Each row is where one point has got to under a steady rotation. How many steps took it there?
The counts run from 0 to 543.
[113 129 168  93 134 148 123 171  80 120 104 122] : 492
[150 105 170 129 109 108 147 124  76  71 144 126] : 147
[116 163 144 170 150 159  94 145 144 127 161 131] : 238
[139 172 132 172 149 148  98 107 153 115 119  92] : 8
[163 136 139 143 121 118 149 113 126  67 140  88] : 351
[132 136 120 144 115 101 102 167 115 116  89  89] : 55
[114 164 150 152 139 130  78 140 124  89  80 128] : 51
[163 118 121 115 153 133 113 195  89 138 136 118] : 482
[139 136 112 159 128 139  93 179 136 146 128  83] : 456
[169 165 137 117 147 166 148 146 112  95 137 107] : 527
[114 121 159 112 137 146 121 182 106 152 157  72] : 116
[160 127 113 129  94 125 139 171 107  72 122 103] : 301
[124 118 133 172  85 124  96 169 100 128 157 113] : 242
[154 133 153 116 171 112 131 111 115  61 123 105] : 154
[176 133  91 144 113 115 122 182 108  99 118 114] : 80
[162 120 152 128 131 153 147 160  67 131 172 102] : 141
[159 157 123 121 153 149 121 166 110  57 113 142] : 477
[106 159 152 132 105 172 118 163 110  90 128 131] : 468
[158 105 151 174 101 136 119 120  91 140 164 117] : 191
[139 151 180 143 124 167 112  95  85  98 147 146] : 195
[112 152 182 160 127 140  70 118 111 101 104 131] : 221
[119  98 167 118 122 122 129 145  86  81 170 135] : 317
[ 93 132 164 117 114 143 131 165 125  71 151  91] : 120
[193 111 124 135 142 121 142 147 102 124 166 107] : 532
[176 158 116 120 141 165 149 173  99 112 124  98] : 304
[ 97 143 145 137 142 153 102 182 121  87 166 108] : 290
[121 172 151 163  98 161 107 145 106  74 109 143] : 247
[130 159 131 116 161 149 113 181 115 119  95  92] : 279
[127 131 130 129 168 106 118 161 147  75 139  93] : 504
[140 106 148 117 132 136 116 200  85 146 141 134] : 90
[146 137 113 156 157 125  93 157 122  63 119 143] : 256
[121 173 157 158 107 177  96 143  92 104 112 155] : 246
[160 166 111 146 131 147 104 156  95 121  81 125] : 253
[141 115 129 130 141 100 124 173 130 115 151  72] : 506
[135 147 138 161  95 166 111 163  81 138 129 131] : 244
[168 161 154 162 126 141 100 135  93 124  88 148] : 424
[120 122 129 120 113  85 106 163 113  83  92  98] : 275
[164 127 121 128 123 127 147 165 136  74 147  78] : 130
[170 132 157 126 110 125 122 105  47 125 131 112] : 371
[121 112 152 127 101 136 141 170  98 115 149  67] : 515
[112 119 156 112 115  91 124 158 108  58 112 105] : 496
[100 149 164 117 133 154 125 166 107 134 155  89] : 117
[173 102 127 122 135 111 146 173 113  91 176 118] : 309
[145 107 118 146 128 112 104 184 102 104 155 135] : 88
[129 112 156 132  96 113 153 132 103 112 155  64] : 344
[134 125 156 104 137  95 147 132 110  50 111 108] : 325
[142 134 151 123 192 108 127 135 141  82 160  80] : 333
[137 129 148 105 158 156 129 171  85 136 155 131] : 313
[120 147 184 126 149 154 134 135 121 135 158  89] : 339
[141 128 156 123 145 153 104 190  81 130 139 139] : 91
[155 135 115 168 130 114  96 189 136 121 123  81] : 455
[143  96 161 131 112 105 133 127  92  99 177 113] : 539
[132 152 151 125 117 154 128 153 123  63 127 121] : 298
[120 152 148 123  95 184 146 176 108 117 122 111] : 296
[149 135 168  93 155 160 130 157  90  97 153 149] : 314
[152 113 152 121 112  96 146 132  72  87 133 112] : 148
[135 158 165 183 138 170  97 130 110 131 148 125] : 16
[120 104 149 180 134  97  75 120 111 120 145 133] : 215
[134 159 154 162 113 177  94 134  86 128 138 135] : 416
[ 96 115 150 127 127 148 110 177 117  86 170 100] : 291
[110 159 169 113 127 165 135 141 101 106 135  93] : 518
[136 146 140 119 182 127 116 163 137  72 119  99] : 503
[155 140 111 140 111 128 104 170 136  58 114 135] : 78
[132 124 176 105 149 145 119 163  95  83 179 141] : 315
[115 101 155 168 108 108  86 153  91 116 120 127] : 45
[138 136 114 121 120 109 117 190 108 122  74  93] : 277
[127 144 152 108 179 150 104 173 110  93 154 143] : 485
[141 154 150 142 125 137 149 105 126  78 144  90] : 350
[154 153 154 169 173 132  86 131  99 159 124 124] : 211
[176 134 110 179  99 122 115 130  99 105 104 121] : 29
[124 129 137 146  81 132 113 174 100 108 118 105] : 72
[176 148 123 119 152 156 144 151 104 121 139  87] : 133
[114 123 166 132 133 131 137 159 114  87 179  89] : 513
[162 126 114 163  82 123 113 164 105  88 114 131] : 250
[146 153 142 114 186 143 126 142 118 107 135  91] : 331
[141 138 138 167 110  99 114 120 123 110 100  70] : 3
[147  96 162 126 120 105 135 133  64 111 163 111] : 540
[114 130 179 135 118 126 122 125 118  85 165  79] : 342
[157 124 112 168 134 103  86 139 115  92 102 138] : 428
[150 108 129 129 134 119 115 190  81 128 152 134] : 89
[136 128 145 109 124 115 134 174  76 122 107 122] : 98
[122 124 137 147 141 139 112 201 122 134 138  80] : 286
[128 137 157 173  88 112 124 116 104 133 108  76] : 396
[121 109 146 125 165  91 121 147 137  90 172  87] : 334
[114 157 164  99 154 138 124 168 106  84  88 121] : 101
[130  96 156 137 150  90 118 185 124 108 151  78] : 113
[113 127 152 133 161 135  75 166 108 105 149 159] : 264
[137 149 158 161  92 163 116 126  93 119 108 129] : 23
[155 114 121 113 139  93 130 182  98 112 101  76] : 106
[159 114 144 125 160 130 132 138 118  88 185 119] : 137
[155 148 127 121 117 151 133 189  85 114  96 122] : 474
[126 139 163 167 102 143  93 117  98  85 143 164] : 418
[129 177 140 135 108 174 119 163 111 100 109 122] : 75
[119 127 151 142  93 157 122 194  96 146 139 108] : 465
[184 104 140 136 150  82 136 143  94 129 139  89] : 157
[157 142 125 111 154 142 106 184  84 123 128 132] : 483
[139 178 142 159 147 147  99 125 125 128  89  82] : 228
[164 104 139 128 115 123 132 144 100 106 186 103] : 139
[153 139 113 161  85 122 129 166  87 101 100 110] : 251
[159 175 122 109 133 163 112 178  96 102 101 123] : 475
[119 110 153 161 133 105  81 166  77 166 122 116] : 439
[135 145 147 122  98 144 144 161  91 114 120  78] : 124
[ 98 127 154 155 103 149 106 169 140  90 154 142] : 69
[135 177 132 173 121 136  99 147 112 125  76  76] : 227
[138 138 144 105 141 108 141 169  93 112  92  75] : 499
[136 103 166 155 131 101 118 130 100 144 159  68] : 165
[133 132 176 118 128 133 138 116  82  78 157 129] : 145
[174 168 152 144 138 144 113 110  91 125  89 131] : 202
[164 133 127 106 162 118 143 156  90 135 117  72] : 329
[145 135 187 106 150 157 124 125  81 126 162 130] : 143
[128 175 158 163 124 155 121 101  93 133  97  95] : 398
[122 167 138 182 150 172  94 158 127 148 151 127] : 237
[150 122 129 144  82 135 123 184  90  81 117 114] : 472
[136 153 169  93 145 137 134 138  77  98 104 123] : 322
[127 135 155 131  91 131 150 121  99 122 131  67] : 345
[114 110 143 147 100 127 126 178 122  90 167 102] : 292
[115 125 168 150 114 115 134  90 111  83 131  72] : 172
[116 110 153 130 109 129 129 162 112 102 176  87] : 514
[156 107 137 136 146 128 121 140 107  95 194 120] : 138
[160 157 138 152 110 140 117 133  85 129  91 136] : 423
[134 158 154 135 133 161 150 111 133  82 138  81] : 349
[129 155 135 157 102 141 104 145 121  61 114 150] : 248
[ 92 161 177 128 147 135 103 150 108  89  93 125] : 272
[121 119 150 187 111 138  98 111 122  97 174 125] : 18
[156 161 134 172 153 142 120 109 122 142  95  82] : 6
[100 110 149 129 125  97  94 167  96 102 148 153] : 266
[137 119 158  98 124 122 139 156  65 120 116 103] : 320
[163 160 104 122 133 149 115 194  99 126 121 133] : 82
[124 176 132 142 179 140  87 158 142 125 111  96] : 58
[128 138 151 110 149  98 119 155 121  60 107 114] : 103
[141 170 165 135 126 148 152 118 102 115 121  83] : 347
[ 95 159 157 150 138 175  91 164 122 122 144 109] : 67
[168 126 140 159 151 125 130 112 127  90 181 118] : 359
[116 114 148 121  92 125 139 158 109  86 135  73] : 122
[134 109 116 127 140 106 120 190 150 111 146  82] : 284
[141 136 158 113 193 116 119 141 132 102 149  83] : 332
[156 114 107 147 135 120  94 181 120 101 140 136] : 258
[ 98 126 151 151 103 101  85 151 101  81 107 106] : 445
[139 120 155 134 150 125 127 150 105 156 157  66] : 337
[163 102 139 133 120 127 139 141  75 129 172 106] : 140
[154 124 124 174 151 116  77 140 111  99 135 151] : 35
